W =
[[118 115 133 122 133 134 128 128 125 128 134 125 128 126 128]
 [115 108 126 110 129 114 124 130 144 128 132 127 126 124 129]
 [146 141 120 126 119 121 125 130 130 127 108 128 131 128 128]
 [118 118 113 140 129 133 126 123 132 113 139 125 132 127 130]
 [107  99 123 127 129 105 126 133 126 119 133 125 116 127 128]
 [146 146 126 130 125 144 127 124 125 130 117 127 138 128 128]
 [111 103 129 110 130 108 125 132 142 128 128 125 120 127 127]
 [116 110 136 118 133 125 128 131 121 129 132 127 128 127 127]
 [122 118 134 121 132 132 128 129 121 129 132 127 130 126 128]
 [122 117 124 114 127 122 123 129 146 128 125 125 124 124 129]
 [122 116 123 115 126 124 123 128 143 128 128 126 127 123 130]
 [113 103 129 115 128 103 126 134 133 126 127 126 119 128 127]
 [113 103 132 110 129 102 126 134 131 129 131 128 122 127 127]]
Rows and columns are counted from 1.
row 1 col 1: 118
row 2 col 10: 128
row 6 col 15: 128
row 12 col 1: 113
row 7 col 8: 132
row 10 col 14: 124
row 2 col 11: 132
row 4 col 1: 118
row 10 col 4: 114
row 8 col 10: 129
row 4 col 6: 133
row 8 col 11: 132
row 1 col 7: 128
row 10 col 11: 125
row 3 col 4: 126
row 3 col 12: 128
row 2 col 13: 126
row 4 col 12: 125
row 9 col 14: 126
row 13 col 12: 128
row 4 col 9: 132
row 8 col 7: 128
row 7 col 1: 111
row 4 col 4: 140
row 1 col 11: 134
row 9 col 13: 130
row 6 col 2: 146
row 2 col 5: 129
row 2 col 14: 124
row 5 col 10: 119
row 6 col 7: 127
row 13 col 1: 113
row 11 col 10: 128
row 5 col 14: 127
row 1 col 12: 125
row 3 col 2: 141
row 7 col 13: 120

B =
132	131	129	141	134	137	134
132	135	135	139	133	135	141
130	134	131	137	131	135	136
132	135	131	139	131	134	132
130	138	141	140	138	142	153
129	132	132	135	131	135	135
129	135	133	134	130	134	138
131	140	134	140	133	138	137
132	135	132	141	134	137	135
135	135	136	142	135	134	146
132	136	135	141	137	143	144
129	134	133	136	134	136	139
130	134	134	137	132	137	140
133	134	134	143	135	137	139
Rows and columns are counted from 1.
(1, 1): 132
(8, 6): 138
(7, 2): 135
(7, 1): 129
(13, 6): 137
(8, 7): 137
(8, 3): 134
(7, 7): 138
(13, 7): 140
(6, 4): 135
(3, 1): 130
(14, 5): 135
(3, 4): 137
(12, 1): 129
(6, 5): 131
(10, 2): 135
(5, 1): 130
(1, 2): 131
(12, 6): 136
(4, 4): 139
(11, 2): 136
(10, 5): 135
(5, 2): 138
(3, 5): 131
(10, 1): 135
(4, 5): 131
(6, 2): 132
(12, 7): 139

a =
[[115 118 116 129 102 125 138 130 117 107]
 [ 98 134 139 140 142 131 124 132 133 126]
 [151 123 112 148 144 110 145 117 126 132]
 [127 120 116 136 111 126 131 118 134 125]
 [ 98 134 139 140 142 131 124 133 133 126]
 [127 120 117 136 111 126 132 118 134 125]
 [ 98 134 139 140 143 131 124 132 133 126]
 [127 120 117 136 111 126 132 118 134 124]
 [144 130 133 128 113 132 131 121 119 121]
 [ 98 134 139 140 143 131 124 133 133 126]
 [144 130 132 128 114 132 131 121 120 121]
 [115 118 116 129 102 125 139 130 116 108]
 [144 130 132 128 113 132 131 121 120 121]]
Indices start at 1.
row 1 col 1	115
row 13 col 3	132
row 2 col 6	131
row 2 col 2	134
row 8 col 10	124
row 3 col 4	148
row 3 col 3	112
row 8 col 7	132
row 3 col 7	145
row 9 col 8	121
row 10 col 1	98
row 6 col 7	132
row 10 col 5	143
row 6 col 8	118
row 13 col 10	121
row 8 col 1	127
row 10 col 6	131
row 11 col 9	120
row 7 col 4	140
row 4 col 9	134
row 7 col 5	143
row 5 col 9	133
row 2 col 5	142
row 2 col 9	133
row 4 col 5	111
row 1 col 4	129
row 2 col 10	126
row 11 col 8	121
row 13 col 1	144
row 11 col 5	114
row 4 col 3	116
row 3 col 8	117
row 9 col 1	144
